In the rows, 128 means zero.
Named moves come first, each a turn or a mirror and shown by rows before and after it. Which of them, in which order, take the first row of each pair that follows to the second? Write the first one first, as in the answered first pair.
Nunid:
[ 94  95 149 128 132  84  97 141 130 130 137 155 112 154 118] -> [ 96  96 150 129 135  83  98 142 128 127 137 155 111 156 120]
[126 141 135 124 130 128 115 129 103 112 148 122 127 123 135] -> [121 136 125 124 113 134 108 129 129 126 145 135 131 106 124]
[126 128 105 148 122 114 117 151 102 122 158 122  86 117 133] -> [124 125 100 148 113 117 115 151 114 130 158 128  89 110 128]
sazu:
[130 167 136  95 104 165 124 105 126 103 124 125 138 130 134] -> [135 168 142 100 121 153 122 103 110  97 126 116 141 145 139]
[101 134 107 139 152 125 118 101 149 184 118 107 159 108 129] -> [103 135 111 142 167 115 115 102 132 181 119  99 161 121 135]
[130 187 151  82  77 162  80 134 131 115 137 162 141 117 129] -> [140 193 164  91 126 130  76 137  90  98 142 141 146 158 146]
[155 105 148 113 150  99 160 125 107 131 119 102 129 152 127] -> [146 102 133 100 100 136 163 122 153 150 115 125 124 108 106]
kugo:
[109 126  97  96 116 137 118 119 118 122 143 137 119 139 100] -> [110 125  95  96 111 143 123 120 118 124 144 136 118 134 100]
[132 131 118 150 139 173 141 117  99 145 132  90 112  83 150] -> [141 143 136 132 159 153 139 105  80 115 126  81 128 127 161]
[155 158  80 124 110 152 112 100 168 163 118 126 154  86 118] -> [166 170  90 115 116 172 132  90 145 146 114 110 155  96 130]
[154 160 119 135 101 196 114  69 120 153 166 127 157 131 131] -> [158 168 130 120 114 175 108  64 112 137 161 125 167 161 137]
pova:
[ 92 193 126  82  96 158  89 122 116 115 142 123 118 121 131] -> [ 92 172 147  87  88 143 100 157 119 102 140 138  84 122 120]
[130 154 122 111  86 156 103 122 158 142 127 141 117 112 119] -> [134 133 141 111  84 141 120 148 157 128 118 148  89 124 112]
[129 138  84 143 163 129 123 136 163 130 107 134 127 136 127] -> [127 140  84 144 157 129 116 141 167 130 113 141 123 126 126]
Pairs:
Each pair is two moves apart.
[141  98 136 114 114 152 177 122 149 110  91 123 119 137 119] -> [144 135 111 118 144 155 150  82 124 125 106 100 160 144 141]
sazu pova
[136 102 116 114 159 182 180 131  98 110 104  90 127 142 159] -> [134  95 109 125 191 139 157 133  93 121 111  89 138 165 161]
Nunid sazu
[149  74 144 110 117 154 186 143 157 135 104  92 115 115 114] -> [156 103 134  91 142 147 173 103 144 126 101  72 164 149 129]
pova kugo
[117 115 130 133 156 164 148 143 122 130 143 130  90 108 112] -> [124 120 139 129 177 148 148 139 102 114 141 123  99 136 122]
sazu kugo
[120 119 141 144 118 122 121 157 117 127 130 143  85 124 122] -> [120 101 123 132 108 129 134 144 156 144 109 143 101 127 112]
pova Nunid
[121 123 129 132 150  82 100 139 124 122 133 137 138 154 127] -> [117 114 110 156 121 136 120 144 135 157 143 134 116  92 122]
kugo kugo
[142 124 136 140 171 112  98 157  89 110 177 119 108 142 135] -> [140 134 128 119 108 196 133 137 121 115 161 127 100  89 126]
sazu kugo
[114 136 114 129  94 124 103 120 137 124 132 114 134  95 137] -> [119 136 129 137 120  97  97 131 110 111 140 108 127 114 144]
sazu pova
[136 132 141 122 128 151 159 116  85  96 126 108 130 142 146] -> [120 152 128 134 106 160 118 119  93 112 157 130 128  97 142]
pova pova
[110 171 137 134 124  96  43 101 105 103 151 124 170 134 128] -> [101 141 155 139  98  81  48 147 128  97 151 158 126 122 105]
Nunid pova
[129 186 134  61  84 212 142  53 137  91  96 125 173 126 136] -> [111 173 107  68  74 187 111  58 186 129 101 153 187 111 118]
sazu Nunid
[133 119 137 106 125 125 160 121 127 109 115 117 136 164 117] -> [132 119 132 109 133 108 150 123 131 114 118 118 139 172 118]
Nunid sazu
[126 107 137 117 148 145 150 125 122 106 109 112 135 141 138] -> [115  98 127 121 147 108 122 137 147 122 113 135 138 145 126]
kugo kugo
[145 106 167 122 155  94 158 149  87  89 112 131 108 185 126] -> [118 128  83 110 109 141 111  90 182 166 110 152 176 116 106]
pova Nunid
[122  97 114  76 111 102 151 132 155 102 117 127 169 136  99] -> [129  95 119  94 148  74 145 140 126 100 126 112 164 156 111]
kugo sazu
[125 149 131 127 118 129 112 113 138 126 135 126 147 127 130] -> [121 141 139 133 106 135 117 129 137 125 140 135 127 111 127]
pova kugo
[123 120 115 168 147 115 130 133 112 142 150 117 129 141 135] -> [120 108 114 168 131 109 134 146 136 148 145 128 120 132 123]
Nunid pova
[109 122 120 139 131 132 101 129 132 156 159 129 114  85 109] -> [118 111 137 143 160 103 108 144 102 138 157 116 103 119 118]
sazu pova
[122 159 127  90 136 125  67 103 143 134 137 138 183 137 136] -> [112 145 136 113  99 149  73 143 150 142 155 160 133  80 122]
pova kugo
[101 170 149  83  81 152  94 104 140  66 129 147 151 124 127] -> [106 167 158  92 120 106  80 111 113  60 134 137 156 158 136]
kugo sazu
[125 116 111 105 122 114 112 123 136 149 128 131 128 101 121] -> [132 100 124 104 131 106 135 132 134 137 112 127 118 123 119]
pova pova
[138 136 112 139 168 125 121 106 119 147 130  95 156 139 142] -> [130 148 111 151 145 144 104 114 116 155 153 110 142  99 141]
pova kugo
[129 115 109 114 114 125 104 117 195 151  91 159 137 132 105] -> [154 122 152 118 165 106 131 123 115 101  93 120 121 189 133]
pova Nunid
[115 143 148 124 120 115  86 139 139 128 159 148 130 117 129] -> [123 144 152 137 141 114  92 140 107 128 164 129 125 123 143]
kugo sazu
[125 135 121 153 100 175 128 156 130 161 151 128  97  50 128] -> [147 103 163 156 146 124 166 185  92 122 130 108  71 118 136]
pova sazu
[116 118 147 122 117 104 148 154  93 134 111 138 112 149 118] -> [117 109 133 111 117 111 157 138 115 146  96 135 130 155 113]
Nunid pova
[ 73 134 156 150 102  55  83 187 113 107 163 177 113  80 112] -> [103  86 186 146 118  85 184 197  93  82 112 136  79 112 114]
kugo pova
[105 149 102 125 170  83 127  84 143 144 121 125 155 148 144] -> [ 89 131 100 145 144  78 115 117 165 163 137 155 122 106 126]
kugo pova
[143  98 120 150 174 102 158 118 153 146 102  98 106 150 130] -> [137 115  99 152 175 117 136  98 156 165 111  94 127 135 135]
kugo pova
[128 140 109 151 177 111 130 104 154 135 103 107 172 165 124] -> [108 138 100 150 121 138 117 123 198 154 114 145 150 105 103]
sazu pova
[126  94 109 138 113 129 145 145 161 162 123 154 126 105 112] -> [127  90 107 147 141  96 131 145 150 163 127 151 135 127 118]
sazu Nunid
[143 117 117 120 112 148 145 117 152 127 107 125 135 123 135] -> [141 114 110 123 116 133 133 118 163 137 108 132 141 124 130]
sazu Nunid
[113 123 103  99 119 161 143  90 150 140 112 122 157 128 126] -> [120 128 115  97 121 168 154  89 132 126 111 112 153 136 135]
Nunid sazu
[120 154 166  97  89 121 114 130 120  76 137 150 120 144 127] -> [124 136 164  95 103 102 126 136 129  76 122 146 124 169 124]
kugo pova
[129 107 151 106 122  94 140 145 143 100 100 153 115 163 109] -> [122 112 115 108 135  88 121 119 165 132  95 146 152 163 109]
pova kugo
